One turn moves each row of this set onto another row. After a few examples, where does it send each row asked below?
madif: -340 143 75 117 182 -76 196 -159 213 -105 -157 -262 -155 198 -66 104 135 -138 31 -85 144 -127 100 -298 -79 -123 -78 -121 68 -37 279 -189 -97 172 145 -76
nobor: 100 -63 -201 24 -26 -45 -7 -203 -382 -21 -171 208 23 -74 -106 248 78 -20 112 -12 -304 69 91 187 -78 -144 107 -36 -111 -348 -258 -23 69 -74 -4 95
Rese: -75 66 224 55 -34 -29 0 -5 173 -201 -67 -374 -206 242 -179 -18 34 -110 188 -146 259 -43 110 -81 5 9 173 -22 82 -224 277 -289 126 154 124 -193
Moso: -227 -160 -23 -142 -380 123 -85 275 109 175 106 119 128 176 25 209 38 34 45 -175 -100 18 267 243 -151 -107 105 218 -93 -159 -14 263 101 92 18 140
vugaz: -94 -271 -148 -113 -68 -194 -108 192 -303 292 -224 56 68 -20 -57 48 89 -216 31 -43 -397 116 -145 116 -97 66 187 -57 -42 -105 -247 -228 -156 -15 -38 172
peze: -169 -93 107 234 -230 74 55 -40 99 -142 -325 -181 -328 229 -144 -162 18 -431 -96 -214 -22 36 11 -40 -45 0 -89 -176 -69 41 287 24 -80 -74 252 -1
dakit: 154 -25 -265 -119 -238 18 -178 331 -117 -83 -102 95 103 140 -91 144 -110 194 -28 44 -317 -103 -34 206 -56 -218 244 173 -76 -19 -182 120 193 102 -58 -142
zamop: 91 170 31 42 193 41 83 -141 54 80 -233 -139 -265 54 -92 -187 38 20 -33 -83 58 -214 -77 -244 -100 35 -67 -88 140 -12 267 -422 -100 268 -140 -92
tur: -37 -3 -159 116 111 19 73 -39 -203 -265 79 66 -34 -161 93 159 0 131 184 380 -95 -34 55 272 247 -8 205 -17 -69 -126 -74 103 75 -336 85 -160
bazo: 14 -91 124 26 96 -5 136 226 -62 43 -224 -59 -303 186 -38 -223 92 -89 -117 -259 40 -172 -181 -203 -166 -111 -372 -15 -143 216 207 -263 -104 95 91 -33
sarad: 169 166 307 -64 107 128 8 -237 -41 63 25 -86 -313 248 -152 -2 53 -83 -157 -152 101 -76 -172 -237 22 -130 -131 -35 213 -85 128 -104 -24 260 -41 50
tizun: -10 -347 -108 -117 -259 156 5 44 -177 181 6 180 37 -244 130 0 64 -93 134 -127 -71 14 56 392 -146 179 12 26 -152 -246 -32 -70 168 -124 -78 131
Mirot: -102 120 38 46 63 -425 -64 6 -100 149 325 1 266 121 -71 -23 10 -79 -64 402 -58 119 128 96 143 -10 280 0 -63 49 116 -8 -273 -64 127 144
fus: -68 31 -20 16 -303 -165 -91 22 -257 -101 291 227 74 137 -82 176 -95 -99 -146 413 -230 -108 33 195 50 -333 122 19 -74 200 45 205 0 -104 134 -88
sut: -251 -79 -135 -33 -64 -211 -258 590 15 -19 -38 74 118 275 -64 107 -197 -12 27 13 -66 -111 1 85 -84 13 317 134 -32 35 2 178 -245 -40 -42 119
gotig: -39 42 -267 -201 368 -36 43 25 -155 -126 30 -5 166 -125 112 64 56 10 16 198 6 -38 -193 72 120 339 61 -76 -41 -197 -234 -22 -241 -187 3 118
naso: -197 -82 137 205 60 19 36 144 244 -58 -194 -269 -209 206 1 -160 -13 -197 40 -181 -50 -27 30 -177 82 -92 -69 -173 -166 297 378 -186 64 87 126 46
rim: 112 -229 169 65 113 132 73 85 72 52 -278 -281 -347 6 -6 -184 112 -121 -220 -74 151 -23 -370 -28 -21 -69 -75 -16 -2 224 95 12 64 134 74 -219
Popo: -106 13 -29 -50 -246 15 -51 -115 172 165 382 36 273 -53 51 106 18 3 -162 263 78 -83 212 243 -31 -95 256 111 40 28 181 255 59 187 -76 12
dozub: -33 1 -157 -142 -95 201 223 -180 -118 114 231 157 64 -206 145 -22 158 29 -95 284 92 -79 26 307 -65 193 -113 79 28 -212 23 143 -140 -188 39 -96

dozub moves to -> tizun
gotig moves to -> vugaz
Now these:
sarad moves to -> rim
dakit moves to -> fus
zamop moves to -> bazo

One turn moves each row of this set onto another row. After a few examples, where does it send each row asked below?
finom: 220 -156 -73 -247 -47 -7 226 187 -76 -50 -26 80 49 612 189 -119 70 -160 -360 -84 200 356 -137 557 253 -106 -170 123 -72 -83 -395 -175 -171 81 213
vil: -10 -99 -150 -237 -259 -149 352 268 -31 -41 361 92 -188 408 258 233 78 205 103 -32 403 180 -210 422 141 -160 -198 402 -143 15 -352 308 6 204 253
dev: 461 -371 -130 -266 -69 -124 222 332 -25 50 163 177 -254 19 188 92 356 31 41 -53 136 6 -270 242 90 -232 -249 198 -175 -236 -77 220 264 -115 541
tef: -160 -91 18 -306 27 -102 161 198 123 -10 -232 308 100 297 374 76 297 379 -257 90 310 167 -436 209 -95 -471 -266 296 -16 -446 -340 314 73 -310 136
Kulup: 49 -251 207 114 -84 20 106 202 25 121 -4 -165 260 75 191 -190 251 130 -109 57 201 245 -135 -79 -29 -408 -11 -58 -265 92 -302 26 227 -66 105
nakit: 289 -281 -210 -336 150 9 281 348 -200 -46 56 75 -74 223 146 -85 98 17 -262 -126 220 509 -287 101 -128 -143 -184 410 -63 -96 -126 -129 40 -481 57
Sevo: -64 -445 212 -397 -136 -221 154 307 23 -91 40 -21 -165 206 313 284 167 -135 -305 -182 424 202 -582 -43 268 -346 -335 235 -171 -394 -84 110 22 7 172
kirem: -113 -146 130 -317 -37 -40 146 255 120 -79 -229 365 51 292 371 0 372 328 -340 -19 400 242 -344 129 -135 -378 -241 391 -16 -376 -368 260 24 -376 175
bidi: 119 -198 -290 -41 47 -205 395 55 119 -153 155 -29 -165 253 -189 94 256 344 284 -131 187 418 -266 231 110 -347 -187 314 -47 -63 -178 187 96 -42 -34
goga: -11 -203 268 46 -104 0 43 231 103 186 154 400 -16 273 259 -106 223 234 -528 -132 151 68 -461 213 211 -173 -44 170 148 -6 -422 144 -147 -259 11
Vev: 314 152 -158 -63 -209 -373 89 44 47 -44 333 41 187 134 334 -10 326 -191 -162 23 93 94 -246 261 81 -49 -320 128 13 -289 -613 149 -65 -52 222
gur: 404 -236 17 -188 189 87 10 152 299 126 73 225 -59 467 455 156 -119 -25 -340 -220 254 210 -466 30 190 -113 -299 245 69 111 -92 79 8 -168 358
vula: 126 -243 -126 -302 54 -238 322 393 145 -93 166 -67 -157 266 52 7 138 -64 57 2 60 238 -223 -138 354 -172 -438 -229 -188 -117 -77 410 125 6 291
guvaf: 176 -326 116 -209 -245 -335 22 229 -7 -66 177 32 258 63 6 273 199 -147 -179 -31 210 405 -531 -212 257 -205 -34 118 96 -106 -465 336 -124 51 306
kaz: 125 -347 13 -52 -113 74 156 188 -198 198 140 -233 172 214 351 127 291 -166 -2 332 168 273 -261 29 251 -309 -436 291 45 212 -398 363 96 -62 231
Nugiv: 224 -285 -204 -341 236 -62 140 293 -146 -101 -3 -3 6 187 154 -94 71 -19 -127 -149 235 533 -330 97 -152 -182 -168 425 -18 -95 -161 -128 46 -509 -31
Taz: 23 -144 40 -68 109 -39 142 92 253 -77 240 132 61 104 169 179 555 -49 -291 241 178 413 -145 85 35 63 -636 76 -61 -82 -206 201 -260 161 102
pir: 36 -254 222 44 -126 9 23 224 -31 119 -79 -165 245 111 275 -134 252 98 -115 -57 128 305 -102 3 -29 -404 -22 -90 -270 41 -236 50 277 -63 -7
vupul: 6 105 -24 -135 146 -325 40 198 -87 -192 -25 -196 -69 403 348 259 330 196 -248 1 356 115 -432 397 103 -112 -602 203 23 -140 -191 183 268 -7 243
viba: 176 178 129 -38 53 -308 92 268 -132 -171 87 392 65 385 206 261 126 230 -228 -373 165 91 -316 262 49 -223 -360 384 108 -354 -215 30 -57 -203 172
Besog: 221 -229 -102 65 308 -351 168 250 197 -10 -4 329 -54 437 129 46 445 -75 38 -132 13 52 -203 142 -38 -363 -183 156 -121 -463 -369 349 -56 -43 -77
sigi: 177 -216 151 -248 -263 -264 -81 229 82 -69 191 28 130 167 -102 134 295 -29 -250 -37 284 488 -544 -134 238 -217 -68 107 44 -165 -448 402 -277 23 284
Kepor: 179 137 95 -41 151 -322 -156 267 350 190 -96 43 168 430 508 -79 291 67 -145 46 202 193 -365 41 88 -49 -207 70 -143 -200 -365 343 -108 11 315
kogek: 166 -203 0 -128 -60 122 121 232 -246 284 275 -144 122 197 429 195 286 -146 -55 243 165 201 -271 95 235 -298 -381 367 59 161 -310 360 158 -108 256
goz: -296 -206 296 -114 59 -161 243 200 50 -16 -195 219 14 271 268 -44 306 89 -154 -194 105 721 -341 121 399 -99 -358 232 -117 -247 -384 131 -28 40 390
gegor: 407 -467 -104 -283 -29 -39 173 216 -30 24 200 140 -218 73 108 9 510 36 91 -73 140 -43 -287 248 88 -168 -291 167 -160 -221 -54 218 191 -161 437
zorer: 10 -132 -29 -227 -75 59 366 116 -75 -428 249 169 -3 167 104 22 587 11 -61 13 251 350 -543 243 192 -458 -37 -13 42 -220 -185 113 -263 -83 311
buvu: 368 -225 55 -18 286 91 1 267 253 214 91 195 106 534 446 138 -91 36 -267 -201 202 256 -373 -10 201 -137 -344 252 43 132 -104 115 97 -111 236
kolit: -139 -260 -26 -86 -110 -167 406 316 46 -90 447 -129 -25 220 408 101 297 1 -492 170 200 215 -266 117 147 -195 -323 342 213 -35 -358 -57 47 -270 -13
kalo: -270 -85 -27 10 -160 -3 -85 130 -77 122 124 31 168 375 235 -112 323 17 26 196 395 585 -440 206 -9 -19 -161 92 -15 182 -256 -64 61 -228 41
zukub: 172 -209 -130 -61 -45 -221 246 0 -63 43 -276 136 220 602 206 31 316 101 13 126 155 304 -162 431 -135 -282 -70 221 -48 -110 -130 -79 -61 22 -115
fekod: -63 -191 -109 -170 233 -73 357 224 20 -318 168 104 105 466 430 -121 340 62 -378 -188 4 194 -392 -10 212 -247 -106 -222 -66 72 -38 -29 -84 -43 101
zama: 75 -393 138 -367 -94 -243 130 216 110 -138 7 71 -222 197 272 302 87 -51 -284 -174 369 143 -501 -38 289 -333 -299 304 -225 -317 49 153 29 118 253
Nezo: -15 -221 -271 -139 -124 -119 127 247 322 -170 337 -165 186 388 -85 103 460 264 -339 -22 285 328 -301 145 -82 -391 -264 -188 7 -92 -225 111 -6 -197 332
Labi: 276 -330 -114 -44 -7 -211 375 262 -106 32 49 237 47 111 445 112 206 2 -16 -121 392 246 31 147 227 -57 -412 203 -144 77 -203 -32 210 -204 -243
vife: -68 -185 -200 -109 -71 -86 59 353 309 -197 246 -103 167 297 -173 74 513 187 -394 46 279 323 -342 93 -65 -425 -320 -95 -59 -194 -340 137 -68 -203 312
Kunav: 177 -141 86 -247 180 -29 212 114 -215 183 227 121 -140 321 200 -203 154 77 250 -230 -12 361 -390 80 305 -282 -328 -144 149 -49 -356 222 -89 -225 303
pusep: 397 -33 -34 -24 -122 -142 98 442 234 52 127 245 263 278 350 117 133 60 -1 -36 -40 343 -266 -184 -111 -33 -222 188 127 -426 -246 205 304 13 285
san: 161 -366 -10 -354 196 -154 -51 100 46 -49 37 291 25 240 525 336 152 -53 117 39 502 647 -221 158 45 -75 -188 46 86 -115 -230 211 -19 -87 -56
feri: -343 -154 46 -110 -359 -178 -23 295 99 -20 200 266 192 62 312 27 218 102 20 -284 269 366 -379 128 143 -12 -206 109 -169 -111 -173 147 126 60 -183
surid: 103 -109 225 100 240 -273 204 142 75 8 62 103 -32 134 56 -309 192 -60 -101 -154 313 83 -476 94 -15 -210 -520 85 0 317 -234 197 78 120 108
Mared: 373 -106 2 -2 -46 -163 36 497 198 173 121 274 341 293 261 88 44 78 30 -1 59 315 -203 -195 -134 -104 -192 200 42 -309 -199 176 279 93 289
nir: 62 -126 -103 -82 231 -366 265 340 -78 75 201 494 -41 418 272 131 91 -206 -74 -61 244 272 -450 -161 4 -372 -45 168 -180 -77 -364 198 -25 252 17
mupek: -99 -297 -79 -153 -204 -160 460 395 -47 -105 384 -141 -63 202 347 57 251 -91 -420 125 179 254 -336 123 132 -235 -408 440 145 -86 -185 -98 -4 -193 -51
fupev: 94 -183 14 105 -81 -324 263 159 205 55 -136 -44 -17 327 156 -267 313 61 137 -212 75 428 -262 52 -235 30 -482 306 24 -22 -226 130 130 -164 -117
bes: -90 -33 4 41 11 -263 248 236 332 5 -130 46 98 520 133 36 400 131 -25 -283 -47 527 -381 365 21 -236 -112 258 45 -252 -73 272 79 -27 424
Fabu: 102 -219 -166 -83 -71 -18 272 -37 279 -35 -20 -16 -180 299 119 -18 600 -100 -88 89 -49 449 -209 167 -8 -131 -170 -36 -318 -247 -3 207 -22 25 18
Bemif: 92 -156 272 -8 -91 42 -30 263 79 210 116 278 35 218 160 -105 202 296 -482 -169 165 17 -475 128 268 -205 -99 48 133 -23 -408 99 -108 -93 4

vula moves to -> Kepor
nakit moves to -> dev
goz moves to -> finom
Now these:
Nugiv moves to -> gegor
Sevo moves to -> gur
bidi moves to -> Besog
Vev moves to -> feri
sigi moves to -> goga

One turn moves each row of this set onto another row. After a few examples, where does it send each row asked below?
kav: -162 333 -190 147 -8 142 -1 -201 386 -27 -67 274 -36 -53 37 -319 -3 238 277 -364 60 49 -139 -3
tepo: 6 93 61 -164 -105 150 134 -244 216 -88 -267 170 -66 -36 77 -201 200 199 283 13 -316 -44 -209 -222
nez: -294 90 -168 -263 -52 224 249 114 184 45 -284 29 -56 -203 76 -166 72 91 21 -254 -115 298 -59 -115
papid: -37 -116 -123 -349 -6 182 170 98 355 -141 -70 37 -58 -77 22 398 189 237 3 -207 68 62 -175 -119
Gosep: 86 88 -47 -417 116 18 -203 461 228 6 -73 -6 -68 -86 -43 -104 27 -10 10 94 186 116 -412 64
romo: 129 -26 -65 -44 273 94 72 210 607 38 -837 184 -2 -115 34 -27 -76 151 342 -158 140 14 -228 -77
dipa: 69 394 -119 -119 99 77 -77 419 461 144 -354 -42 -236 -109 123 -445 -18 -41 155 -279 29 156 2 81
fide: 261 60 -466 -42 311 40 -48 97 346 44 -289 -43 39 104 -175 -148 285 242 207 -8 40 -227 31 -22
rul: 138 212 -30 -61 -100 -6 -91 -315 527 99 -95 4 48 -107 19 -103 179 495 91 109 -9 -97 -159 -39
los: -50 231 -195 -343 138 69 -87 7 426 260 -283 276 127 -155 -45 -203 511 404 -61 -143 13 -112 -216 -18
Mez: -239 54 -148 10 -65 186 -48 201 372 7 -416 -148 -124 19 179 -220 236 299 278 -208 12 259 -265 223
nibun: 262 115 4 -266 225 71 208 37 456 -90 -78 20 -176 -223 70 -335 -175 -47 300 -252 281 -131 -436 -321
Fezed: 183 268 -63 -219 338 -12 -263 263 631 148 -69 -4 -22 95 36 -295 309 -59 112 -343 263 87 -254 -14
buf: 357 -221 95 71 -80 130 -67 108 387 -180 -539 172 20 -70 -70 -210 -17 48 230 -233 56 128 43 -195
vof: 0 37 -101 -210 -117 242 430 225 386 69 -449 53 -45 -149 -29 101 -241 204 121 -296 47 10 -333 -63
sufu: 95 266 89 -8 55 285 145 60 367 -169 -579 -22 -35 -312 112 93 216 108 114 -459 -19 195 -235 -353
fugom: 296 221 65 -271 42 171 -272 331 387 112 -108 253 -319 -127 -10 -346 18 83 287 -344 363 -21 -237 -166
mav: 224 229 -79 -7 254 240 -202 10 255 -301 -124 -65 130 3 279 -219 306 446 84 -21 154 40 -60 -12
Nik: 239 479 -40 -270 362 152 7 214 467 -50 -47 100 -73 -152 -30 344 65 177 132 35 114 19 -150 -86
gapi: -105 -45 -229 -215 57 -256 -76 53 671 51 -516 161 -83 -347 48 -91 36 175 -9 -94 62 -191 -127 39
Kur: 287 -77 286 -474 89 148 117 173 778 90 -360 217 -64 -279 139 -173 105 298 242 -102 181 -7 -279 -108
keso: 300 200 -120 -141 386 153 50 259 394 -361 -19 -54 85 -28 -7 5 453 75 122 -169 101 -53 -335 -13
ped: 438 284 38 64 384 319 0 201 337 -165 -406 212 228 -52 -68 -360 232 184 302 -116 138 126 -175 -100
ranob: 140 48 -120 -208 207 40 -92 334 620 95 -449 279 -211 -515 -264 -23 56 81 250 -151 323 58 -162 -80
rigom: 183 148 128 -170 3 278 -14 -182 286 71 5 84 -103 -3 -48 -138 219 322 398 -95 176 26 -530 -328

Kur moves to -> Gosep
fugom moves to -> keso
Mez moves to -> buf
Now these:
tepo moves to -> vof
rigom moves to -> papid

